[[ 3.18 -4.98  1.28  3.98 -1.68  1.67  2.48]
 [-3.48  0.83  3.80 -1.63 -0.56  0.67 -0.72]
 [ 0.78 -5.67  0.16  0.82  0.05  3.35  1.94]
 [ 1.79  2.67  1.15  4.22  1.21 -2.73  4.39]
 [-0.30  3.58  0.06 -0.32 -0.50 -0.96 -0.94]
 [-0.96 -4.61  3.37  3.71  3.68  2.77  2.96]
 [ 0.19 -1.51  0.13  1.07  1.28  0.74  0.42]
 [ 1.62 -1.80 -1.39  1.99  0.03  2.00  3.46]
 [-1.10 -0.70  0.63  1.00 -1.68 -3.61 -1.18]
 [ 0.94 -4.80 -0.32  2.00  2.25  1.94  0.70]]
->
[[ 1.67  2.48  3.18 -4.98  1.28  3.98 -1.68]
 [ 0.67 -0.72 -3.48  0.83  3.80 -1.63 -0.56]
 [ 3.35  1.94  0.78 -5.67  0.16  0.82  0.05]
 [-2.73  4.39  1.79  2.67  1.15  4.22  1.21]
 [-0.96 -0.94 -0.30  3.58  0.06 -0.32 -0.50]
 [ 2.77  2.96 -0.96 -4.61  3.37  3.71  3.68]
 [ 0.74  0.42  0.19 -1.51  0.13  1.07  1.28]
 [ 2.00  3.46  1.62 -1.80 -1.39  1.99  0.03]
 [-3.61 -1.18 -1.10 -0.70  0.63  1.00 -1.68]
 [ 1.94  0.70  0.94 -4.80 -0.32  2.00  2.25]]

[[-2.40 -0.95  0.98 -0.85 -5.51]
 [-4.38 -0.23 -0.40 -2.93 -2.74]]
->
[[-0.85 -5.51 -2.40 -0.95  0.98]
 [-2.93 -2.74 -4.38 -0.23 -0.40]]

[[ 0.06 -0.94  1.57  5.72 -2.40  5.53  0.78]
 [-0.44 -2.56  2.50  4.71 -2.59  6.08  1.32]]
->
[[ 5.53  0.78  0.06 -0.94  1.57  5.72 -2.40]
 [ 6.08  1.32 -0.44 -2.56  2.50  4.71 -2.59]]

[[-4.09  2.50 -0.30  0.76]
 [-2.34  3.95  0.27  1.10]
 [ 0.93 -4.31 -0.25 -1.25]
 [ 5.00 -0.75  0.51  0.07]
 [-2.38  2.54 -1.13  1.02]
 [ 1.28 -3.83 -0.01 -1.05]]
->
[[-0.30  0.76 -4.09  2.50]
 [ 0.27  1.10 -2.34  3.95]
 [-0.25 -1.25  0.93 -4.31]
 [ 0.51  0.07  5.00 -0.75]
 [-1.13  1.02 -2.38  2.54]
 [-0.01 -1.05  1.28 -3.83]]

[[ 0.79  1.83 -3.85 -3.05 -0.53  1.51  0.93  1.00  3.20]
 [ 0.97  5.77 -0.38  0.38  1.29  2.26 -1.53  3.55 -4.50]
 [-1.28  3.45  0.81  0.68 -1.07 -0.01 -0.43  1.27 -3.05]]
->
[[ 1.00  3.20  0.79  1.83 -3.85 -3.05 -0.53  1.51  0.93]
 [ 3.55 -4.50  0.97  5.77 -0.38  0.38  1.29  2.26 -1.53]
 [ 1.27 -3.05 -1.28  3.45  0.81  0.68 -1.07 -0.01 -0.43]]

[[ 0.23 -0.03 -2.80 -0.18]
 [-0.09  0.68  3.12  0.85]
 [ 0.28  0.77 -2.08  0.48]
 [-0.42 -0.95  0.11 -1.29]
 [ 0.83  1.40 -5.79  1.07]
 [ 0.28 -2.78 -3.48 -1.60]]
->
[[-2.80 -0.18  0.23 -0.03]
 [ 3.12  0.85 -0.09  0.68]
 [-2.08  0.48  0.28  0.77]
 [ 0.11 -1.29 -0.42 -0.95]
 [-5.79  1.07  0.83  1.40]
 [-3.48 -1.60  0.28 -2.78]]

[[-1.32 -2.71  2.70  2.41 -1.80 -2.81  0.36 -2.93  1.36 -3.13]
 [-3.48  3.35  0.56 -0.75  0.99 -4.36 -1.03 -0.61 -2.92 -1.69]
 [ 3.40 -2.12 -1.58  0.79 -0.46  4.98  0.64  1.62  1.86  2.82]
 [-3.41  0.94  1.92  0.90 -0.23 -4.71 -0.58 -2.04 -1.47 -3.02]
 [ 1.52  2.49 -2.66 -2.24  1.76  3.12 -0.33  3.06 -1.13  3.22]]
->
[[ 1.36 -3.13 -1.32 -2.71  2.70  2.41 -1.80 -2.81  0.36 -2.93]
 [-2.92 -1.69 -3.48  3.35  0.56 -0.75  0.99 -4.36 -1.03 -0.61]
 [ 1.86  2.82  3.40 -2.12 -1.58  0.79 -0.46  4.98  0.64  1.62]
 [-1.47 -3.02 -3.41  0.94  1.92  0.90 -0.23 -4.71 -0.58 -2.04]
 [-1.13  3.22  1.52  2.49 -2.66 -2.24  1.76  3.12 -0.33  3.06]]

[[ 0.49  0.69 -0.89  1.73 -0.99  1.49 -0.66  1.78]
 [ 0.06 -0.09 -0.09  0.80 -0.19  0.02 -0.91  0.22]
 [ 1.33  1.20 -2.48  3.18 -0.99  3.70 -0.91  4.89]
 [ 0.91 -0.34 -0.49 -0.07  0.21 -0.72  0.34  1.00]
 [-2.06 -0.34 -0.09  1.09 -2.60 -1.46 -1.16  2.55]]
->
[[-0.66  1.78  0.49  0.69 -0.89  1.73 -0.99  1.49]
 [-0.91  0.22  0.06 -0.09 -0.09  0.80 -0.19  0.02]
 [-0.91  4.89  1.33  1.20 -2.48  3.18 -0.99  3.70]
 [ 0.34  1.00  0.91 -0.34 -0.49 -0.07  0.21 -0.72]
 [-1.16  2.55 -2.06 -0.34 -0.09  1.09 -2.60 -1.46]]
